Each path below is one point turned by a fixed rotation once a step. After each direction that follows a path, write how fast that rotation turns it, in deg/step (0 if it stays still).
Each turn is a multiple of 5 degrees from 10 to 175, or 0.
Each row of a path follows its step; steps can be skipped.
Path 1:
step 1: [ 17,  15,   0,  12, -13,  -2,  -4,   8,   5,  16,   4,  12,  -3, -13, -21,
   8,  40,  12, -27, -16,   7,  -3,  -8,  25,  13,  -4,  -2, -13,  -3,   0,
   3,  16,  10, -28,   0,  -1,  -4,  16,  -5, -12,   5,  -2,   0,   6,  -3,
 -10,   2,   9]
step 2: [  3,  20,  11,  -2,  -6, -12,  31, -12,  -7,  -8,  15,   3,  14,   0,  12,
  22,   3,   2,   2,   0,  -2, -14,   5,  -4,  -4,   4, -14,  -4,  -4, -24,
  23, -12,   7,   4,  -8,   8,  21,  -8, -16,   7,  10, -22,  23,   8,  12,
 -25,  -9,  10]
step 3: [  9,  24, -14, -22,   6,   7,  -9,  -1,  28,   3,   0,  17,  21,  10,  11,
  -4,   5,   0, -10,  -1, -11, -17, -11, -11,   5,   7, -15,   1,  -4,   6,
  20,  10, -21, -15,  21,   8,   5, -10,  -9,   5,   8,  26,  -7,   2,  -6,
  -4,  11, -24]
step 4: [ -3,  11,  -4,  28, -16,   6,   5,   4,   1,   7,   8,  -8,  -6,  12,  16,
  13,   8,   0,   7,  -4,   3,  -3,  27,  25,  -3,  27, -10,  -9,   1, -15,
  19,  16,   7,  -5, -23,  -7, -10,  -9,  -2,  -2,   6,  29,   1,  16, -19,
  14,  -5,  -1]
step 5: [-13,  11,  -7,  -9, -15, -13,  10,  14, -14,   3,   6,   0, -13,   6,  20,
   7,   9, -18,   0,  -4,  35, -22, -10, -11,   0, -17,  -7,  24, -26, -18,
  -4,  -4, -18,  -6,   6,  -2,   9,  -1,  -7,  12,   6,   9,  -5, -12,  -5,
   6, -21,   6]
step 6: [  8, -10,  -2, -21, -11,   9,   5,   8,  -6, -11,  -2,  -5,  13,   5, -19,
 -12,  30,   8,  22, -14,   2,  -5,  13,  -4, -14,  -3,  -8,   2,   0,   4,
  23,  19,   3, -21,  -7,  12,  -1, -15,   7,  20, -16,   6, -30,   2,  17,
   4,  -7, -10]
step 7: [ 19,  11,   7,  10, -18, -13,  24, -12,  -7,  -4,  -7,  -5, -18,  21,  -9,
   8,  -4,  16, -13,  17,  -6,  -8,  -5,  18,   5,  -1, -13,   5, -17,   0,
   3,   1,  14, -18,  17,  -2, -15, -17, -11,  -9,  -4,  -1, -27,   2, -10,
   8,   4,  25]
step 8: [ 21,   8,  15, -22, -18, -26,   6,  12, -11, -14,   7,  -8,  15, -24,  -1,
  23,  -4, -17, -12, -12,  12,  -8, -25,   7,   6,  10,  -7,   1,  10, -11,
   1,   1,  22,   2,   1,  18,   6,   3,  13,   3,   8,  15,  -5,  -8,   2,
 -15,  -3, -11]
step 9: [ -3,   3,  15, -16, -10,  14,  18,   2,  29, -10,  13,  19,   5,  13,  -7,
   8,   7,  -5,   3,   3, -31,  -5,  19,  -4,  10, -12,  11,  16,  -1, -23,
   8,  21,  12,   7,   7,  -7,   4,  -8,   5,  -2,  26,  -3, -19,  10,  -2,
  -6,  -2, -12]
step 10: [ 11,   2,  10,  15,  -5,  -2,  -4, -10,  -1,  -3,  22,  -8,  10,  15,  23,
  13,  -8,  -8,   0,   4,   9,  -6,  14,   4, -14,  -7,   5,  12,  22,  10,
   5,  -5, -18,  -6,  11,  14,  -8, -13, -11, -35,   3,  35, -18,   3,  -1,
  -7,  -5,   7]
Speeds:
[ 2, -1, -1, -3,  4, -3,  0, -4,  2,  5,  0,  3,  3, -4,  6,  2, -4, -4,
  0, -1,  8,  2, -3, -7,  0, -1, -1,  3, -2,  4,  3, -8,  2, -6,  5, -1,
  1,  4,  4, -4, -3,  4, -4,  0,  1,  1,  2,  2] => 145
[ 3, -1,  5, -1, -1,  7, -1, -8, -2,  5, -2, -5, -1,  1, -3, -6, -1,  4,
 -4, -3,  0, -2,  5,  0,  2, -3, -2, -1,  2, -6,  0, -3,  0, -6, -3,  0,
 -3,  1,  3, -6,  3,  4,  2,  1, -7,  0, -1,  6] => 125
[-5,  0,  0,  3, -3,  0, -1,  2,  3,  2, -1,  5,  1,  6,  4,  0,  0, -5,
  0, -4, -2, -3,  2, -5,  2,  5,  4,  2,  4,  3,  4, -3, -3,  5, -3, -2,
 -3, -6,  3, -5,  3,  3,  2, -5, -6,  1, -6, -5] => 60
[-2,  6,  3, -4,  4,  2, -3,  2,  3, -5, -2,  0, -4,  3, -4,  4, -5,  3,
  2, -6,  2,  0, -3,  1,  2, -4,  0,  1,  0, -6,  6, -7, -2,  4, -3,  2,
  0,  5,  0,  5, -5,  1, -2, -1,  0, -3, -4, -2] => 120
[ 1,  4, -1, -3,  1, -2, -2, -3,  0,  0,  3, -6, -6,  2, -2,  1, -9,  2,
 -3,  4, -1, -3,  1, -1,  6,  4, -2, -4,  2, 11,  3,  3, -3, -2, -3,  2,
  0, -4, -1, -2, -3,  1, -2,  3,  1,  5,  0, -3] => 100
